In the rows, zero is written as 128.
The same turns and mirrors carry the whole set onto itself and the rows of a family onto each other. Which other rows belong to the same family as each row named below? List them in the order they appear above.
These 32 rows form 4 families of 8 rows each.
j_767: [129 122 132 147 141 150 120 166 120 118 120 130 125 138 186 117]
j_557: [132 131 177 114 117  94 122 140  96 128 118 118  98 140 104 110]
j_432: [121 116 127 121 125  96 120 180 106 131 150 147  85 146 133 143]
j_208: [124 126 170 119 127 112 118 113 104 134 114 114 105 111 108  98]
j_117: [127 119 160 112 130 113 151 160 112 120  98 154 111 121 139  85]
j_438: [136 115 130  97 112 112 135 170  89 131  97 155 108 129 137  91]
j_580: [126 105 167 127 146 132 131 139 126 119 138  86 113 157 155 132]
j_838: [135 100 122 129 115 141 108 148 137 113 107 124 142 158 160 115]
j_462: [107  98 151 109 144 140 106 133 121 129 156  92  95 138 131 129]
j_505: [113  94 125 122 127 140 108 164 142 125 134 128 115 123 173 121]
j_579: [130 106 121 109 123 114 134 142 103 138 101 150 117  96 144  92]
j_180: [155 124 116 149 113 126 114 126 102 128  98 133 140 144 134 124]
j_37: [125 147 180 146 142 115 125 138 102 124 128 129  95 131 110 111]
j_496: [129  89 126 109 133 129 113 133 129 117 139 101 123 175 138 139]
j_475: [113 107 110 115 139 116 109 152 120 127 152 142  98 168 129 147]
j_142: [121  95 132 114 148 105 152 160 115 128 154 138  89 144 141 140]
j_404: [ 97 133 152 111 132 153 102 162 112 135 128 141  87 116 124  94]
j_373: [106 138 161 109 122 151  98 180 102 124 129 130  84 153 123 106]
j_884: [139 125 121 111 120 151 121 122  77 136  95 130 121 147 113 102]
j_407: [121 119 136  88 110 122 140 141 108 140  98 159 111 145 113  96]
j_178: [153 121 118 146 151 114 135 128  79 128 118 126 121 131 149 125]
j_592: [142 108 125 153 132 109 107 120 112 131 131 108 128 115 152 136]
j_620: [130 101 148 110 132 125 110 145 101 120 149  82 104 168 136 145]
j_476: [108 112 131 123 137  99 123 148 116 139 154 146  82 114 121 134]
j_520: [106 131 142 120 152 159 125 169  97 125 146 139  78 146 127 113]
j_465: [132 102 129 114 117 144 108 179 121 118 119 116 122 151 180 119]
j_421: [109 138 170 109 118 106 118 134 126 135 119 138 102 157 100 110]
j_507: [ 95 139 145 118 133 141  94 159 123 128 137 143  92 166 116 124]
j_593: [158 119 125 147 118  99 113 142  99 125 110 118 132 138 156 134]
j_938: [139 110 143 100 152 151 140 131  77 123 105 108 114 139 137  86]
j_845: [145 126 134 112 125 152 105 141  67 128 102 102 121 146 137  99]
j_470: [133 109 123 115 135 167 105 126  88 130 110 103 122 118 147  97]

The rest of the family of j_470: j_208, j_462, j_505, j_579, j_404, j_592, j_476
The rest of the family of j_432: j_557, j_438, j_373, j_620, j_465, j_593, j_845
The rest of the family of j_421: j_838, j_180, j_496, j_475, j_884, j_407, j_507

The same turns and mirrors carry the whole set onto itself and the rows of a family onto each other. Which other rows belong to the same family as each row named below? List them in the order they appear above.
These 40 rows form 5 families of 8 rows each.
j_551: [107  99 114 135 117 127 170 136]
j_121: [142 123 130 110 150 140 110 159]
j_98: [152  97 114  91 143 130 112 136]
j_450: [152 102 116 148 119 128 174 153]
j_787: [122 109 114 138  93 110 145 141]
j_963: [138  94 120 155 132 131 158 163]
j_615: [144  92 138 154 126 120 149 161]
j_585: [103 119 121 140 116 132 162 136]
j_455: [158 125 120 118 146 149 116 152]
j_525: [137 109 117  86 140 133 111 141]
j_712: [154  92 114 150 133 134 165 155]
j_372: [127  88 105 143 109 121 163 146]
j_649: [143 119 150  84 137 117 134 130]
j_816: [124  98 118 146 129 127 178 148]
j_430: [149 136 148  91 134 124 134 137]
j_59: [153 131  99 136 114 135 165 131]
j_726: [116  79 135 133 132 114 163 146]
j_684: [122 132 122  92 145 145 127 133]
j_362: [148  96  86 140 112 134 145 133]
j_657: [148  95  97 141 104 116 155 137]
j_891: [154  93 112  88 147 137 132 127]
j_55: [144 126 136 111 136 128 106 159]
j_257: [117 114 123  85 146 138 129 130]
j_244: [156  92 117 136 146 145 172 148]
j_419: [152 125 140  95 140 127 116 152]
j_342: [134  96 104 148 102 114 148 144]
j_976: [151 114 125 135 120 127 186 136]
j_516: [114  92 128 136 125 124 176 140]
j_624: [140  91 131 102 126 112 106 138]
j_652: [131 136 143 116 124 123 115 159]
j_65: [140 144 141  98 119 122 133 126]
j_157: [127 129 131  92 150 136 121 145]
j_511: [149 103 154  94 137 106 134 137]
j_926: [146 120 133  80 138 117 125 130]
j_434: [127 134 105 104 141 150 124 136]
j_339: [152 102 128 124 128 126 184 121]
j_524: [153 102 121  90 131 116 111 135]
j_632: [144 121 111 135 112 129 180 128]
j_747: [123 104 133  92 157 143 140 127]
j_115: [140 107 108 139 109 117 177 133]

The rest of the family of j_551: j_121, j_963, j_430, j_657, j_257, j_976, j_524
The rest of the family of j_434: j_787, j_59, j_726, j_891, j_244, j_652, j_511
The rest of the family of j_516: j_98, j_712, j_649, j_684, j_55, j_342, j_632

The same turns and mirrors carry the whole set onto itself and the rows of a family onto each other. Which other rows belong to the same family as each row named below? List them in the order they appear above.
These 32 rows form 4 families of 8 rows each.
j_364: [156 147 126 135 125 138 102 109 164 123 124 150 145 130 145 104  97 148
 125 126 117  99 134 165]
j_297: [109  83 113 110 155 181 118  91 113 103 124 136 143  94 131 130 130 119
 130 152 140 151 164 101]
j_812: [112  89 102  98 155 178 115  85 111  99 120 130 149  95 130 137 128 121
 131 150 145 145 156 112]
j_231: [118  93  94  89 144 171 131  85 105 116 125 124 133  92 135 148 126 123
 129 167 134 130 154 120]
j_803: [158 121 132 143 127 126 116 130 147 132 131 132 126 124 154 108 109 166
 127 132 114 108 118 166]
j_849: [154 141 139 143 128 130  95 119 154 122 117 143 145 121 153  96 103 152
 114 122 119  99 141 160]
j_878: [147 128 139 142 118 137 104 128 159 127 131 131 132 138 148 111  97 152
 130 132 121  99 121 168]
j_733: [109 103 103  93 149 175 122  86 122 101 126 140 151 102 133 131 124 108
 122 151 153 136 173 109]
j_634: [156 126 124 137 126 136 101 135 166 129 127 136 143 131 146 102 108 165
 123 129 118 110 128 167]
j_862: [146 123 148 148 120 133 102 132 155 126 128 129 130 134 153 106  99 155
 124 131 121 101 125 162]
j_177: [152 137 148 155 127 137 103 124 161 126 124 155 137 123 149  91 104 148
 118 129 113 108 148 147]
j_522: [146 127 141 148 116 143 110 128 164 130 137 139 127 141 145 109  97 151
 133 136 118 104 125 163]
j_763: [111  88 104 104 153 184 120  87 116 102 127 138 144  98 127 135 128 118
 136 153 141 149 160 107]
j_589: [154 123 131 148 125 141 106 139 170 134 133 143 137 133 144  97 109 163
 124 133 112 117 136 156]
j_341: [145 123 150 154 120 139 107 134 160 130 133 137 125 136 148 104 100 152
 129 134 117 107 129 157]
j_674: [157 118 138 150 127 128 119 135 149 135 133 136 121 124 153 104 111 165
 128 134 111 114 122 160]
j_776: [109  84 111 104 156 174 112  90 107 100 118 129 148  90 134 131 129 122
 126 149 144 145 161 106]
j_510: [113  82 118 110 147 168 131 100 102 119 124 129 124  85 139 134 134 124
 121 168 127 140 169 102]
j_38: [111  83 108 105 146 171 120  96 105 100 127 128 134  96 150 134 134 106
 122 151 143 142 174 114]
j_354: [117  86 108  96 148 160 123  94  96 114 117 117 133  82 143 141 131 127
 117 163 135 131 160 113]
j_255: [108 100 109 100 148 177 124  90 124 103 130 145 147 102 131 128 126 106
 122 153 150 140 178 101]
j_994: [159 124 127 140 125 131 121 127 152 134 135 137 125 128 150 111 107 164
 133 136 113 110 116 168]
j_513: [111  84 107 107 143 177 125  96 111 104 133 136 130  99 146 134 133 103
 126 155 140 145 175 111]
j_839: [118  89 104 102 143 178 137  91 111 121 133 136 125  94 130 143 128 121
 133 173 126 140 161 109]
j_251: [112  87  99 101 143 179 126  90 112 102 133 134 133 102 143 139 131 102
 133 155 141 143 169 118]
j_636: [112  86  99  96 143 173 120  91 106 101 129 127 137  98 148 139 132 104
 126 150 146 138 169 122]
j_644: [155 144 134 149 124 147 109 116 171 130 132 162 136 134 141  98 100 145
 129 132 111 110 141 153]
j_563: [153 122 134 146 126 134 100 140 164 131 128 136 140 128 150  95 110 166
 119 129 115 113 134 160]
j_504: [157 122 133 148 125 133 123 132 154 136 138 142 120 128 149 107 108 163
 133 137 109 115 120 161]
j_412: [108  98 115 103 150 172 119  93 119 102 125 140 148  97 135 125 129 108
 115 150 150 139 181 100]
j_184: [109 101 109  95 151 170 117  90 116  99 122 135 153  97 137 129 127 110
 116 148 153 134 176 107]
j_984: [156 127 123 140 124 141 107 134 171 133 134 143 141 135 142 101 107 163
 128 134 114 113 129 165]

The rest of the family of j_634: j_589, j_38, j_513, j_251, j_636, j_563, j_984
The rest of the family of j_812: j_297, j_878, j_862, j_522, j_763, j_341, j_776

